In the rows, 128 means zero.
Rotation paths and how fast each direction turns (degrees a step)
Each turn is a multiple of 5 degrees from 10 to 175, or 0.
Each row of a path follows its step; steps can be skipped.
Rotation 1:
step 0: [134 126 128 123 137 142 137 129 131 122 126 137 133 126 139 116 115 138
 130 129 118 125 133 125 141 130 124 131 130 132 123 130 118 127 142]
step 2: [130 137 137 128 133 128 135 121 132 129 135 136 120 120 129 131 141 127
 131 127 128 130 140 134 132 140 121 126 122 129 109 115 128 136 123]
step 3: [125 127 139 130 120 132 133 134 124 125 133 137 123 139 126 118 125 130
 136 126 128 123 125 120 131 127 135 125 123 131 143 111 136 116 116]
step 4: [110 131 112 131 131 129 133 133 132 124 129 135 137 120 130 119 132 131
 149 135 131 137 131 129 121 122 137 129 131 129 122 128 124 135 127]
step 5: [134 134 128 123 126 135 116 118 127 130 143 128 135 117 118 119 123 131
 129 129 126 114 115 126 137 120 134 129 119 127 121 127 126 124 136]
step 8: [113 133 132 126 126 130 137 132 130 117 138 117 117 128 131 122 127 124
 127 113 136 126 129 130 139 138 146 134 134 127 131 130 125 127 129]
step 9: [123 131 112 133 126 119 122 130 127 127 135 132 121 131 120 126 124 117
 139 131 111 127 129 119 131 119 123 125 137 118 126 137 125 117 121]
step 10: [127 121 127 141 133 138 124 131 132 136 138 118 138 114 117 131 120 130
 130 117 126 133 132 129 135 132 123 121 123 125 135 124 120 139 135]
step 11: [140 126 123 120 124 137 125 128 136 125 132 139 128 130 132 130 138 121
 118 109 126 134 131 131 129 113 125 132 129 139 133 132 122 115 128]
Speeds:
[128 125 132 131 124 130 129 128 128 133 129 126 126 124 129 125 125 133
 127 127 128 124 129 129 130 130 129 127 126 129 127 129 128 125 129] : 145
[133 126 129 124 131 128 127 127 132 126 131 124 128 123 126 128 127 127
 129 131 132 129 128 126 127 132 128 125 130 128 127 125 126 128 128] : 135
Rotation 2:
step 0: [140 127 145 134 122 112 133 126 125 122 130 130 132 132 137 132 129 128
 124 139 126 120 123 128 122 129 137 121 137 126 130 125 127 128 135]
step 1: [133 140 140 126 123 114 133 123 127 115 129 129 119 122 121 133 128 129
 120 137 118 131 122 126 120 130 133 124 130 133 124 126 127 126 140]
step 2: [141 140 136 125 130 124 117 125 130 114 127 126 124 128 132 121 131 134
 117 143 130 130 121 124 132 127 132 127 129 138 129 119 124 125 135]
step 4: [134 130 121 129 120 122 118 134 132 111 114 138 130 120 135 123 134 122
 128 139 123 126 129 119 126 124 135 127 128 125 128 125 125 131 134]
step 8: [134 128 131 136 117 111 135 115 132 114 130 125 125 133 131 132 124 127
 126 138 125 127 125 124 123 131 131 117 132 135 125 132 129 127 138]
step 9: [137 132 137 121 116 116 126 129 128 112 123 125 120 121 127 127 131 130
 126 138 127 128 124 120 135 135 134 120 127 137 126 123 119 128 135]
step 10: [138 130 128 119 126 121 113 123 138 118 126 128 122 127 129 122 127 135
 119 137 126 140 130 134 129 133 132 118 135 132 129 126 124 132 140]
step 12: [139 130 129 124 121 122 127 133 138 116 118 137 130 130 143 121 130 121
 121 126 126 129 133 124 127 121 136 121 135 118 131 130 128 134 134]
step 13: [127 132 124 125 115 121 138 123 136 123 123 135 131 136 131 131 129 125
 117 139 124 128 130 118 118 126 130 118 128 118 134 122 128 133 141]
Speeds:
[129 129 130 124 128 131 127 128 128 132 132 126 125 126 125 125 131 129
 124 131 125 131 130 128 126 129 130 128 127 128 127 127 131 127 126] : 85
[129 130 133 129 131 130 132 127 128 129 127 131 129 131 126 130 127 126
 127 125 130 127 128 127 124 128 134 127 127 125 130 127 132 130 128] : 55
[129 128 122 125 128 129 130 127 125 129 124 129 131 126 130 126 131 128
 125 128 131 130 130 127 126 123 126 128 126 126 131 129 128 127 129] : 45
[130 128 133 127 131 128 127 130 130 125 126 128 129 127 130 127 135 130
 128 125 127 127 129 125 131 126 127 129 126 129 128 128 127 132 124] : 145
[128 131 130 129 128 130 130 124 129 123 129 125 126 128 126 127 129 130
 130 129 131 128 125 126 129 130 125 128 127 125 132 131 129 122 128] : 55
